One turn or mirror swaps these rows in pairs. Which row does each one swap with?
The rows were stretched afterwards, more along some directions than others.
Q_453: 71,-193,126,175,205,-285,17,164,-179,-48,157,-122,93,102,-199,52,41
Q_467: 39,99,392,145,-207,-137,-21,-124,270,-93,232,-62,159,-60,-252,-99,284
Q_752: -37,-1,386,229,-7,-131,-74,101,-189,-25,198,-141,-50,-1,-207,-77,115
Q_148: -321,-248,72,38,299,-196,234,-56,-59,22,152,-257,193,99,-94,121,-44
Q_392: 63,-64,146,-8,-30,-89,-34,-72,-28,71,238,-235,97,146,-239,-12,-110
Q_50: -209,-190,402,19,187,-323,29,144,1,-4,177,-335,117,134,-335,282,73
Q_982: -116,-180,-49,-15,184,-34,159,-114,-48,21,-10,-92,43,-25,-64,114,23
Q_157: -391,-47,348,339,24,12,29,85,-107,57,198,-182,-15,103,-67,55,-19
Q_691: 141,54,458,113,-124,-45,-222,73,101,72,230,-310,73,44,-263,52,31
Q_439: -305,-121,308,18,52,63,111,-64,131,-134,20,-25,56,86,-62,188,79
Q_284: -110,-58,351,-21,-72,-174,-76,81,34,-49,33,-227,-38,-49,-196,212,141
Q_576: -301,-179,451,110,116,-174,41,78,0,165,104,-334,17,113,-316,286,149
Q_763: -20,-233,299,146,-85,101,-109,105,45,13,218,-24,-14,-4,-133,178,75
Q_867: -173,-234,93,204,-20,53,46,-95,1,-106,182,-38,176,-127,14,-79,-61
Q_802: 93,80,16,317,-100,-158,-42,-110,55,-177,79,-180,113,128,-179,-37,-18
Q_703: -183,-218,177,295,-103,41,18,65,-247,44,-23,-236,-140,24,-147,143,90
Q_339: -64,-93,311,170,-120,47,65,25,105,3,102,-114,-111,-209,-135,135,307
Q_759: -382,-388,178,255,11,-1,67,149,-163,-70,238,-160,94,68,-87,142,-153
Q_515: 20,7,163,-40,114,-43,-10,-37,55,51,-36,-102,-65,121,-212,116,70
Q_811: -82,-202,222,246,-98,-110,177,88,-123,-60,153,-42,100,142,-158,39,153
Q_91: -126,-201,165,343,47,-74,-23,52,144,29,289,-147,112,102,-221,63,-41
Q_286: 34,-284,64,200,1,-311,-110,50,-5,145,278,-219,42,-27,-277,41,192
Q_36: -104,-134,278,170,207,-268,67,204,-246,-70,271,-286,84,46,-187,30,12
Q_344: -196,-271,345,135,115,-382,79,204,-57,-173,325,-221,228,208,-250,107,36
Q_49: -132,-194,36,177,-3,-194,96,-38,99,-151,287,-40,171,-34,-176,-77,-6
Q_792: -233,8,492,153,162,-19,167,85,-41,-251,84,-135,84,-44,-98,116,-19
Q_626: 177,-102,179,174,-145,-278,-65,53,14,134,156,-215,64,-24,-236,-75,189
Q_374: -137,95,511,234,64,-111,167,42,-2,-194,165,-227,135,-43,-149,51,58
Q_865: -287,-352,401,162,-100,87,64,50,-53,159,342,-222,147,46,-193,60,-26
Q_942: 32,-74,370,101,163,-207,34,147,-65,-29,24,-94,-20,106,-188,147,222
Q_638: -39,26,214,180,-34,-88,90,-138,42,32,230,-46,-22,-29,-350,-54,152
Q_128: 106,74,181,128,-158,-143,-86,-18,220,-244,70,21,56,31,-169,66,143
Q_856: -371,-214,-8,187,9,-127,115,-186,124,87,118,-92,163,173,-155,139,180
Q_358: -118,-230,349,251,32,-83,-7,90,-177,175,448,-241,31,72,-357,112,42
Q_464: -103,40,407,161,-111,8,37,25,-43,-38,120,-228,-7,-164,-167,-117,54
Q_652: 98,109,328,85,-148,-265,-79,81,86,68,151,-205,-36,160,-277,86,216
Q_976: 102,-82,80,211,-74,257,46,-106,31,-54,97,40,-2,-125,25,-74,-93
Q_783: -74,-40,191,239,-109,243,-14,-123,54,103,76,-111,51,-131,75,-22,-5
Q_683: 213,-225,138,29,-151,-112,-81,15,61,-23,173,-73,132,7,-181,4,58
Q_801: -325,-67,292,202,29,-177,255,-142,74,-167,50,-211,183,40,-87,134,76
Q_884: -311,-247,498,308,55,-180,62,127,-97,-1,117,-265,93,183,-179,286,99
Q_369: -104,-8,383,276,39,-52,-39,170,-68,-289,226,-143,173,64,-65,2,-282

Q_453 is swapped with Q_982
Q_691 is swapped with Q_464
Q_942 is swapped with Q_148
Q_374 is swapped with Q_576

